Each row is where one point has got to under a steady rotation. How many ticks took it there?
The counts run from 0 to 518.
[-30 -27  -6  18 -34  23  33  15  30 -32  21 -17  10  53  35   0  15 -18
   4  43 -49   2  26  -9  -5   1  22  10  10  -4  29  11 -47  32] | 255
[-42   7  35  -9   3  11  26  15   6  38   0 -39  -3 -23   7 -16  -4  23
  27  59  -4 -46   7 -10  45  17  13  41  12  -1 -26 -29 -19  46] | 214
[ -9  -5 -14  41  -2  46 -34  -4 -34 -31 -36   1 -31  -9  12  34 -37   2
 -25  27  18 -10   9  59 -20 -13 -35 -38   2  12 -48 -16 -28 -16] | 276
[ 17 -34 -30  36 -19  62  11  29   2 -33   0 -11  48  -7  27  11  15 -15
  -7 -23  17   1  45 -40 -22   7  -4 -52 -15  -6   3  17   9 -16] | 30
[ -2  20 -30  21   4  -8   7   8 -31 -11  29  23  -4 -29  18   3  -3 -15
 -25 -16 -31 -57  13  -1 -13  -7 -18 -63  15 -30  18 -59 -12 -45] | 411
[-10   5 -41 -33  -8  35   7 -16  -1   8 -47  -1 -12  -7 -36  -6  14  13
  41 -26  45  37 -14   0  -1  43 -42 -11  15 -24  47  12   2 -27] | 194
[-18   9 -70  17 -20   3 -25  35   0  22  22  -3  49  27 -19 -17  63   0
  19  -4 -16  -3  32 -12  -5 -16  39 -20  13 -38  17  46  10  -5] | 346
[-20  -3   8  56  18  12 -30  -3   6  -3 -28 -24 -13   9  27  -8   7   9
  28  15 -54 -48 -11   0  26 -17  12  -6  18 -27  15 -61 -23  63] | 248
[ 29 -43  10  30 -23   9  25   1  16  -3  36 -33 -34 -20  15  42  -2 -24
 -38  65 -16   0   6 -27  -1 -14 -28   5  33  22  18 -16  -1  28] | 3
[-21  32  -9 -14  21  21 -47  10  -7   4 -34 -21  15 -45 -13 -10  -2  16
  15 -22   8 -61  17  -4  18  53  26 -13  -2 -10  39 -46 -40 -18] | 451
[-14   2  -2  66  20  28 -55  11  13 -15 -20 -23 -14  14  12   0  17   0
   5   4 -32 -27   2  13  17 -16   2   3  16  -6  58 -51 -10  41] | 249
[-26 -18  13 -22  20  -5  -9 -33 -32 -14 -25  15 -24   5 -36 -22 -28   1
  30  43  23  -1  18   2  33  24 -51  33  21  -4 -35  28 -41 -15] | 479
[ 59 -44  -9  10  10 -22 -18  -9 -28  30  -7  -9  -5 -19  -8 -17  13 -29
  -3  15   7  32  26 -34  32 -17  27   5  31 -44 -42  -2 -50  27] | 359
[-43 -24  17 -13  14  26  59  32 -23  19  31 -33   3 -11  11  -9  10  17
  11  13  46  13  -3 -47  -5  45  -7  29  20 -47  25  -2  19  40] | 182
[ 33 -42   1  28 -19  60 -14  26 -27   6 -23 -15 -14  12 -50   3  -4  -1
  14   3  36  31  -7  34 -39 -17 -13 -47  20  35  20  11  13 -43] | 25
[-27 -19  20  21  -8  60  30  -2   3 -33  15   8  35  -6  31  34  16  -9
 -14  13 -32 -32  21   7  -3 -20  16 -49  11 -15  18 -32 -41  -3] | 288
[-12 -43  -8  -6 -35  61  34 -25   8   5 -21  -5   6  -6 -33  11  20   2
  28  -9  66  24  26  25  14  32  17 -30  20  12  -6  18  25 -14] | 317
[ -1 -29  44  11  19  37 -52  23  -3   0  -9  12  32 -69  11  35 -14  -7
  21  17 -23  -6 -14 -36  -6 -20 -21 -23   6  -5   6 -48  -3 -33] | 38
[ 12  29 -50 -35  11  18  -6  16  27  61 -27 -21  18  -7  11 -12  36   3
  70   0 -13 -32 -17  21  -2 -17  -2  24  13 -35  26 -32  26 -13] | 460
[ 13   6 -17  19 -22 -22 -21 -12  20 -24 -12  40 -38 -24 -18  37  19 -19
   0  32   4  21  24  20  38  -6 -35  -3  52  -9 -40 -18 -41  -9] | 365
[ -8   2  10   0 -31 -18  10  28  12 -20  57  26  -9 -10 -28 -22   4 -15
  21  40 -73 -51  13 -11  13   3  24 -27  43  -4  -5  -8 -22 -16] | 377
[  5 -42  35 -21 -35  48  33 -22  -6   2   5   4   1 -20  18  23 -10 -10
  11  24 -32  25 -27  20  -9 -36   0 -43  52 -25  -8 -42 -22  -2] | 286
[  5 -23  25 -28  11  20  59  -7 -29  29  -9  -2 -14 -29 -30  14 -14  -6
   6   0  64 -29   6   0   7  26   6 -15  13  16 -23  -6 -51 -42] | 439
[ 21  23 -31 -10   0  -7 -24  26  17  29  43  -1  44 -22 -31   0  46 -25
   8   9 -35 -16  49  -4  24 -20  24 -15  11  -4  58  15 -23  -8] | 87
[-44 -46  19  10 -33  21  32  -1  15 -37  18  -5 -18  41  18  -5 -15 -10
  25  61 -51   2  25  20  -3  -9   0  19  28  -2  11  -1 -49  27] | 254
[-10 -24  15  -9  31  41  60   3   9 -14  44   8   1 -29 -20  -2   3  10
  13   1  59 -29  -4 -35  21  53 -20 -28  15 -17  28  18 -11  13] | 441
[ -2   5   1  59  -7  34 -61  17  14   1 -36 -20 -23  14   6   5  32   1
   6  17 -21   9   8  27   7 -19 -25   2   7  25  77 -40  -1   6] | 250
[-59  36 -17  -1  51  13 -13   5 -54  23 -32  22  -3  -5   0  23  11  19
   1  -1  57 -24  10  19 -10   1 -49   7  -6 -25  -9 -21 -24 -43] | 186
[-13  16  15  34 -32   2  -6  50 -18  17  -4   0 -27   2  -2 -37   9   7
  40  -1 -35 -38   0   5 -40  30  54  -9   2 -30   7 -54 -17  -3] | 135
[ 45  32 -39 -30  27  24  10   4  18  29 -20 -12  26 -22 -24  -2   6   5
  66  -4   1 -61 -22   8  36  -8 -32 -15  12  -4   9  -5  -3 -29] | 201
[ 19 -26  33  38 -10  36 -16 -20 -35   2   0 -46 -13   5 -38 -59  -4   7
 -13  42  11 -14   7  -9  43  20   2 -26  -4  27  21  19 -32  17] | 238
[-18 -42 -35  38  -8  43 -34 -10   9 -40 -63  -8  -5   7  20  12 -15   6
   5 -45  -6 -21  19   1 -18   3  27 -38   2 -11  28 -43  -3 -13] | 282
[ 21 -47 -15 -24 -29  44  27 -29  11  12  19  -3  22 -23   7  25  13  13
 -10  20  13  30 -18 -44  20  -8  12 -30  50 -49 -29  25  21   4] | 319
[  9  32  12  51  -4   4 -23  27  14  -7  -6  17  -4 -41 -40  -3  42  -5
  46 -11  12  41  23   6  47   7 -42 -18  20 -11  29  -9  -6  27] | 363
[ -2 -65  -8  20  22  32  26 -35 -22  11 -10   4 -20 -23   5  15 -14 -20
 -15 -14  45   0  16  30   7 -21   1 -33  28 -11 -22 -61  25  33] | 34
[  0 -44   7  13 -34  -1   8 -61 -24  28 -33 -49 -33  27   7 -40   6  -7
 -19  30 -22 -38  22  -3  27  10  40   2   6   1   8 -29 -29   2] | 496
[ -2 -33 -50  42  31  22 -24  27 -14   0  -2   6  -1  35  -5  12 -28  22
  13 -31 -15 -49 -21  -6 -32 -26  46 -51  21 -23  -9 -13  -4   7] | 22
[-15   5  -7  -3   5  25  -7  23 -46  24  45  -5  33  -9 -10  14  15  32
 -30  24   1 -33  -9 -33   3 -17  30 -36  61 -40 -60   4  -3 -10] | 61
[-38  -1  -6 -36  -8   9   7  14 -48  -3  15  -9 -26 -13  21  -9 -15  -9
   3  10  -1  18   2  51 -38   9  -6   7  54 -38 -23 -59   1  -7] | 422
[-35   5  17  25  50   6  22  16 -27  20  27 -13   5  16 -24 -20  15  37
   7  16  27 -44 -10 -42  50   4  -5  11  27 -30  13   0 -17  50] | 474
[-27   3 -27 -64 -27  25   4 -42   2  -8  -1  -6 -18 -19  47   6  14   2
 -27  53  -9 -16   7  12  13  42  15   7  36 -43 -26 -24 -27  -7] | 456
[-14 -21 -50  34 -20 -10  27   8   2   4 -52  27 -52  37 -23  13 -45  10
  53   0   0 -34 -19  15  -7  15 -36 -17   3  13 -19   8 -15   8] | 518
[ 17 -37 -34 -21  33   9 -10   2   8  21 -14 -14   3 -36 -20  29 -17  -5
  27   8  55   3  21  14  11  -4 -12  22  36 -10 -77  13  19  -3] | 66
